First come named turns, each shown by rows before and after it. For each pair of rows after them, which turns, in which order, take the first row to the second? The first pair is done for you.
K_299 (before -> after):
[ -3   9   9 -12  -2   6   9  -3   2   3   0   5   0  10   5] -> [-11   6   0  -5 -10  -1   5  -9  -4  -1  -2  -3   8   8   7]
[ 6  3 -1 -4 -4  0  5 -2  3  2  9  0  1  5 -6] -> [-1  5  0 -9  0  4  4 -1  2 -1  4  1  1  5 -9]
[-22   6  -4  -3  -3   1   1  -1 -11  -1  -7   1  10   1  -3] -> [  0  -6 -12   7  -8 -13  -4 -13  -2  -2  11  -5   4  -1   5]
K_774 (before -> after):
[16 -7 -3  5  0 -4 -1 -3  6  2 -3 -4  0  0  3] -> [ 13  -3   6   5   2  -1   0  -1   5   1   4   4 -10   0   2]
[ -7  -6  -5  -7  -1  13  -1  12  -8   8 -11  -8   8   6   5] -> [  5  -8  -3   4  -1   9  -2   8  -7   4 -16 -10   8   4   7]
[  7   9  -7 -10  -9   7   5   3  11   2   0  -9   9  10  11] -> [ 13   4  -5  -1 -10   5   4   0  12   0  -3 -13   6   8  11]
[ 17  -8   6  -8  14  11   7   6   4   7  -2   3 -11   4  -1] -> [  9  -4   4 -19  13  17   9   9   8   7   0   5  -8   6  -1]
K_802 (before -> after):
[ 7  0  2 15 -1 -9  1 -8  0 -5  5 -3 -3 -3  2] -> [  4   0  -1  10  -3  -7  -1 -10   0  -5   6   4  -3  -3   1]
[ 13 -10  -5 -16  11  21  10  16  13   8 -12  -3   2   8  -1] -> [  9 -12  -3   9   2  13   8  15   0   0 -32  -8  12  -1  -2]
[  1   8  12  -4   3   9   3   7  -2  -1   2   8 -14  -5   0] -> [  1   8  10   2   4   8   2   5  -6  -3  -6   8 -11  -8   0]
[ 9 -2 -2 -4  6  2  1  0  4  3 10  5 -7  0  0] -> [17 -3  2  6  6  5  1  1  1 -1  0  5 -5 -4  1]

Between the rows of a pair lie 2 to 3 turns.
[ 31 -14   1  16   4  -3  -2   0  10  -5  -9  -1  -1  -1   4] -> [ 17   1  13  25   2  -6  -4   0   2 -12 -12   6  -6  -4  -1]  K_774 K_802
[ 16  -7  -1   9  -8  -3   4   9  -3   6  -9 -11   0  -6   6] -> [  1  -2  -8 -10  -9  -9   4   4  -1  11  17  -7  -2   0   8]  K_802 K_802 K_802
[  4  15  27  -2   7  17   3  12  -4  -5 -30  24 -10  -1 -14] -> [ 35  -2  12  23  -7 -20 -10 -14   9  -4   7  14 -19  -6  -2]  K_802 K_299 K_299
[ 10   0  15   8  16  14   8   5  -4  -1   7  22 -19  -7 -15] -> [-22   1  -7  18 -10  -2  -3  -1 -17  -5   0   3  18 -11 -14]  K_802 K_774 K_299
[  8  -2  10 -16  19   6  11   7  11   8  18  13 -29   3  -6] -> [-31  -3 -15 -26  -1   3   7   8   3   9   5  -8  16   6  -7]  K_774 K_299
[-11  11  23   3   7  -5  -3  14 -17  -8   5   7 -15  -3  -7] -> [  0   7  21   8   8  -9  -3  11 -12  -7  14   7 -21  -4   0]  K_299 K_299 K_299
[ 20  -5   8   1  11   4   1   2  11   4  13   4 -18   2   1] -> [ -6  -6  -4 -22   8  10   4   6  10  10  13   0  -3   7  -2]  K_774 K_774
[ -1   1  10  -7   5   4  11   1   1   3   5  16 -10  -1  -1] -> [ -3  -9  -8   4 -12  -9   6  -5  -1   6  -4  -2  15  -4   6]  K_774 K_299 K_774
[-37   3  -8 -31  -9   3   1   0   2   2   3   0   6   3  -6] -> [ -2 -16 -20  -1 -15 -21  -6 -15  13   2  17 -16   3  -3   4]  K_299 K_774
[  0   1  -6  19 -15 -15  -7 -11  -2  -2  -1  -9   9  -6   6] -> [-12   6   0  11 -12  -8  -4  -5  -7  -3 -10  -6  14  -5   0]  K_299 K_299 K_299
[-24  12  -9  -3 -13  -1   3  14  -7  -2 -13  -9  16  -9  -3] -> [ -5   1 -20 -10 -14 -14  -1  -1   9   6  22 -13   5  -3   5]  K_802 K_299
[13 -1 12 -1 11 10  6  2 -2  1 -2  7 -9  1  3] -> [17 -7  6  4  8  3  4 -5  3  3  6  5 -7 -1  9]  K_299 K_299 K_299
